(in the rows, 128 means zero)
Each path below is one point turned by a fixed rotation once a step. After each direction that follows a path, write how fast that rotation turns it, in degrees each step (0 if it stays still).
Each turn is a multiple of 5 degrees from 10 to 175, or 0.
Each row of a path follows its step; steps can be skipped.
Rotation 1:
step 6: [128 130 124 130 128 124 130 134 130 135 130 125 136 127 127 137 133 135
 124 129 125 129 136 137 126 133 132 129 122 133 130 136 124 127 127 138
 123 133 122 137 123 126 138 125 140 138 122 124 121 127 129 127 134 126
 128 131 138 115 132 127 129 126 135 124]
step 10: [126 130 128 123 125 131 132 140 133 123 135 130 125 130 132 123 123 118
 124 134 130 125 132 121 136 130 119 129 125 121 130 129 140 125 129 139
 132 129 128 125 128 130 131 135 125 136 130 127 126 118 123 132 125 134
 128 123 123 134 130 129 132 142 116 123]
step 13: [122 134 129 135 133 122 131 133 135 128 138 131 128 138 127 132 126 130
 129 136 127 132 120 117 122 131 124 126 125 120 130 144 136 123 126 123
 132 130 130 124 125 130 126 136 123 126 130 130 116 132 130 131 130 131
 136 137 130 126 129 133 118 133 131 125]
step 15: [125 131 133 135 138 120 130 128 128 131 132 115 132 134 130 133 129 134
 127 122 115 132 129 128 134 130 128 129 128 127 138 122 135 124 133 134
 123 126 133 128 120 128 132 135 133 128 119 128 125 129 122 134 139 122
 121 121 126 121 131 131 125 130 120 126]
step 19: [124 128 127 120 125 129 127 131 135 133 130 128 128 129 138 127 123 118
 128 133 129 134 136 127 124 130 128 124 122 126 123 129 134 128 128 131
 128 127 122 126 134 116 131 122 136 131 135 116 139 124 129 123 125 133
 136 130 134 120 117 136 130 130 118 126]
step 21: [116 123 116 123 124 134 130 129 129 128 138 125 129 131 132 120 128 137
 129 126 136 122 123 127 132 132 133 128 123 120 131 137 129 128 125 128
 133 131 128 127 140 127 126 123 129 131 130 126 118 121 114 124 138 131
 126 123 127 126 121 124 121 130 126 126]
step 22: [132 131 128 125 129 128 126 133 132 130 131 117 129 137 122 122 123 118
 134 136 126 137 141 131 121 141 127 129 128 128 125 137 128 124 123 137
 130 133 126 129 128 122 132 134 137 131 123 130 126 121 132 131 127 132
 130 135 125 131 127 129 116 126 139 124]
step 23: [124 131 124 133 128 126 134 131 123 129 134 124 130 124 125 131 127 129
 130 134 128 126 130 124 122 124 128 141 128 130 137 119 132 132 124 124
 140 129 127 129 135 127 125 131 127 135 118 119 119 132 130 131 131 123
 129 129 108 121 135 127 129 135 129 135]
Directions:
[129 129 127 127 127 126 130 126 129 129 129 127 130 129 128 129 130 128
 128 128 128 126 128 126 128 129 126 127 130 132 128 126 128 129 127 129
 127 127 129 128 129 128 125 125 130 128 128 127 128 128 131 126 126 128
 128 130 127 130 130 128 128 128 129 127]	125
[130 128 127 128 129 127 129 131 128 128 127 130 127 127 128 128 128 128
 131 130 127 127 129 128 126 127 128 124 131 128 127 128 129 127 128 128
 129 129 128 126 127 130 128 129 129 129 129 127 129 126 130 129 128 129
 130 129 126 125 129 129 127 130 127 127]	115
[126 130 129 128 127 130 129 128 126 128 128 130 128 129 126 129 128 128
 130 125 130 126 129 128 129 128 130 127 130 130 127 128 128 128 127 126
 131 129 127 127 129 126 128 127 128 127 127 127 125 131 129 129 127 129
 129 127 128 126 128 125 128 127 126 130]	155
Rotation 2:
step 4: [129 128 126 127 129 125 130 125 130 125 122 131 130 124 123 136 128 125
 127 122 128 128 119 126 136 134 126 128 115 123 136 121 135 142 121 117
 129 122 129 130 121 131 125 125 137 144 132 125 132 128 129 119 123 132
 131 117 131 126 125 128 127 124 127 120]
step 8: [131 129 134 127 139 134 129 124 129 133 129 123 121 126 125 123 118 125
 127 123 134 137 128 132 138 130 124 131 117 118 129 127 131 127 118 122
 124 127 132 126 126 118 129 123 128 136 122 128 129 131 128 122 116 129
 128 117 131 132 138 127 124 126 117 120]
step 9: [125 133 128 126 126 130 122 121 129 125 133 131 128 116 129 126 128 120
 137 135 134 131 126 117 139 127 121 137 127 130 129 126 130 135 110 127
 116 119 129 130 123 134 133 129 128 133 130 131 131 130 129 121 127 121
 122 121 131 130 124 140 131 123 131 125]
step 10: [129 133 129 132 131 128 111 124 125 129 131 121 128 129 127 124 130 120
 131 137 131 131 124 124 129 136 129 129 124 124 127 113 130 142 127 130
 129 127 134 134 136 139 124 126 129 123 125 124 139 123 128 119 125 132
 126 127 122 133 130 127 126 137 135 134]
step 12: [128 124 129 125 126 123 128 121 119 123 122 132 133 117 130 130 123 129
 138 122 122 134 122 125 138 122 131 125 122 114 134 120 129 135 121 127
 126 133 130 124 120 120 126 126 138 137 120 136 127 125 130 119 121 133
 130 123 128 126 131 125 123 124 126 126]
step 14: [128 133 127 137 133 124 124 121 129 124 140 127 133 130 123 126 133 125
 124 122 130 129 125 115 131 139 126 126 121 131 136 125 130 140 122 126
 129 121 129 122 130 132 128 130 127 125 133 133 146 131 122 121 119 120
 130 124 130 128 134 133 129 134 129 122]
step 17: [128 127 127 115 130 131 125 122 121 126 129 134 135 124 123 124 130 124
 127 130 131 144 133 118 138 124 127 139 126 127 132 128 126 129 120 134
 118 127 121 127 121 128 127 132 136 133 132 130 125 132 133 118 120 122
 132 132 133 136 132 136 125 130 131 119]
step 20: [131 124 132 131 128 132 123 126 123 117 133 127 131 126 130 128 113 122
 138 132 129 136 128 119 134 131 126 128 126 127 125 120 131 133 117 129
 125 131 130 127 125 128 123 120 132 142 119 129 135 128 129 120 124 138
 125 116 119 123 125 130 127 130 128 124]
Directions:
[128 129 126 129 126 130 127 128 129 128 127 128 128 131 127 128 128 128
 128 128 131 126 127 129 128 128 126 127 126 128 129 129 130 127 124 130
 129 125 130 128 127 127 127 129 128 127 129 127 129 129 126 127 128 127
 127 126 126 125 126 128 128 129 126 129]	70
[129 128 130 126 131 129 126 128 130 130 127 129 128 130 127 128 127 126
 131 129 130 128 129 127 128 127 127 129 130 128 126 128 127 124 126 127
 126 128 129 129 129 131 128 127 127 128 125 127 128 130 128 127 128 128
 129 127 128 130 128 127 128 128 128 127]	35
Rotation 3:
step 6: [129 123 124 128 135 130 133 130 131 122 126 126 130 125 114 125 126 117
 137 131 122 124 122 130 124 130 129 136 125 133 131 126 128 120 115 120
 130 136 129 124 123 121 128 127 128 127 130 127 123 126 132 124 116 123
 123 137 132 124 128 119 131 121 131 134]
step 8: [131 120 126 123 137 124 125 130 129 126 126 137 127 130 126 132 131 115
 130 119 121 122 116 132 123 130 126 131 131 130 123 124 121 129 123 124
 133 136 121 137 137 128 137 127 129 127 129 123 124 128 135 135 130 121
 133 131 139 135 129 129 124 131 126 131]
step 11: [122 134 121 125 125 130 136 124 122 126 125 131 125 139 129 124 129 118
 131 127 127 124 130 126 130 134 133 136 140 126 123 130 119 130 125 126
 143 136 126 129 133 125 134 121 124 130 128 128 130 131 136 125 121 128
 130 133 124 126 119 128 133 123 129 139]
step 12: [130 122 125 121 135 130 136 130 124 118 122 124 127 127 125 132 127 126
 137 123 127 141 124 128 122 129 134 127 125 142 122 130 132 131 133 135
 136 130 127 124 123 131 133 118 129 124 130 122 132 130 130 132 133 126
 124 128 129 132 126 126 122 115 133 122]
step 14: [123 123 129 122 129 125 125 126 120 129 125 122 127 133 125 132 130 120
 137 135 124 131 131 123 118 127 126 125 143 123 132 131 124 130 131 136
 134 131 137 123 121 135 135 122 128 132 130 126 125 132 122 128 130 121
 127 135 140 133 120 125 122 127 129 134]
step 15: [126 126 121 133 132 134 130 134 131 120 125 127 123 117 131 130 128 119
 130 129 130 129 126 129 122 128 131 141 128 129 123 135 120 123 127 128
 125 129 117 130 134 125 124 115 133 121 127 128 132 127 122 130 133 124
 123 129 130 144 126 130 124 129 132 138]
step 20: [133 122 123 134 128 131 128 133 128 122 128 128 125 130 128 133 128 122
 137 129 131 133 128 121 125 134 128 132 137 123 132 125 128 135 126 130
 119 130 126 126 133 128 133 116 130 114 122 138 139 131 134 124 125 120
 133 125 134 121 126 134 125 127 119 133]
step 23: [132 125 132 123 131 130 138 127 129 120 123 130 122 130 131 138 134 128
 139 135 131 128 127 124 125 135 122 129 129 130 120 131 121 134 138 142
 128 121 121 117 123 124 130 128 127 135 129 134 128 125 135 135 122 125
 130 125 128 125 128 133 128 132 123 136]
Directions:
[127 128 128 129 129 129 128 129 128 128 130 130 128 129 127 126 128 129
 129 126 128 128 128 129 130 129 128 129 127 128 126 128 129 126 126 125
 129 130 127 128 127 127 126 129 130 127 128 128 127 126 128 126 128 124
 129 126 130 131 127 127 126 129 128 129]	160
[131 128 130 127 130 129 127 131 128 125 126 127 127 127 126 129 127 128
 126 126 128 128 129 129 128 126 126 129 126 127 128 127 126 130 129 128
 130 126 129 130 130 127 127 129 126 128 132 129 128 129 128 126 128 129
 128 129 131 129 128 127 127 128 130 128]	160
[128 127 125 129 128 129 129 128 130 129 128 128 128 129 125 127 127 129
 126 125 129 131 129 129 129 129 131 127 128 130 129 129 128 129 128 128
 129 129 130 126 128 126 127 127 128 131 130 128 129 128 129 129 125 127
 129 130 126 126 128 127 127 126 128 127]	55
[125 128 129 127 126 130 126 131 128 126 126 130 126 129 130 127 128 127
 130 128 129 128 127 131 127 127 128 128 128 128 128 129 129 128 127 126
 128 128 128 127 130 126 128 127 126 129 126 129 130 129 128 129 127 128
 125 127 127 127 128 130 128 126 128 128]	85
Rotation 4:
step 1: [130 116 122 128 125 134 124 133 127 133 132 137 128 128 131 146 136 130
 122 127 121 121 137 121 126 128 134 125 130 129 116 124 127 122 139 121
 136 124 128 125 122 126 130 132 129 128 129 127 130 112 128 131 125 134
 136 132 134 125 126 130 125 127 129 123]
step 5: [128 123 136 127 132 132 129 138 121 134 126 117 142 128 118 129 138 130
 134 122 124 136 129 131 132 124 120 142 129 119 123 135 128 132 126 127
 129 126 129 122 126 113 133 130 130 130 135 130 127 126 121 126 123 124
 133 127 134 131 127 132 125 134 129 123]
step 9: [130 133 127 126 128 134 129 126 134 136 133 125 134 123 131 143 133 131
 122 132 121 130 131 136 123 130 135 130 133 137 128 115 133 129 128 129
 133 120 123 124 134 119 128 131 124 119 132 131 131 120 135 120 121 136
 141 125 126 123 123 125 126 122 125 127]
step 12: [123 128 124 119 121 132 135 128 124 122 130 134 126 130 128 121 142 140
 131 129 123 124 128 135 131 114 134 127 130 128 122 123 132 128 122 132
 132 130 131 122 130 120 128 127 139 114 128 137 122 135 123 125 130 131
 131 119 126 125 133 128 126 131 134 133]
step 13: [129 129 139 125 139 129 119 123 123 125 129 125 130 132 124 135 140 126
 127 128 126 128 132 125 126 125 124 129 137 117 111 128 136 123 126 125
 122 127 121 131 127 113 132 124 129 137 127 132 127 126 120 129 135 128
 136 125 122 127 132 135 121 123 128 131]
step 16: [121 138 125 127 140 124 129 130 126 132 135 125 134 138 126 125 126 122
 136 120 123 124 120 128 127 128 126 120 130 128 123 121 127 129 132 130
 118 118 133 122 128 127 126 130 124 120 121 120 123 133 124 126 129 128
 133 127 116 126 114 129 122 127 123 139]
step 17: [125 130 130 130 124 128 136 132 124 135 135 121 133 119 126 132 132 135
 123 136 129 138 127 124 125 135 130 130 133 131 118 125 128 125 136 129
 135 126 128 127 127 120 122 131 113 115 125 130 133 127 117 128 128 128
 139 140 124 121 128 122 131 133 129 131]
step 18: [135 127 130 123 128 131 132 125 132 128 130 131 131 125 132 131 131 118
 136 125 123 138 133 126 124 125 116 125 138 129 129 115 122 119 125 129
 127 118 132 130 137 132 117 129 125 127 131 128 131 122 134 120 122 139
 136 131 127 123 136 125 129 116 131 127]
Directions:
[129 129 130 127 127 127 127 130 130 129 128 128 129 130 127 129 126 129
 129 129 127 128 127 130 125 128 127 129 128 128 132 126 129 127 127 129
 127 126 129 128 128 126 129 127 129 128 127 128 127 129 131 129 126 126
 127 127 126 127 126 126 127 127 130 128]	155
[128 126 126 127 126 130 128 130 130 128 125 127 129 127 127 129 129 129
 131 129 126 129 126 127 127 131 126 129 128 128 127 130 128 128 127 130
 129 130 128 127 127 129 126 131 128 128 130 127 127 128 128 127 127 128
 127 128 127 130 131 126 128 130 129 128]	115
[127 127 128 128 129 127 128 129 129 129 128 126 128 128 127 125 128 130
 129 125 128 128 131 126 127 126 130 127 128 128 130 126 128 129 128 126
 130 130 130 127 127 125 128 128 126 126 130 127 128 127 125 129 129 127
 127 126 129 128 128 125 128 128 129 127]	155
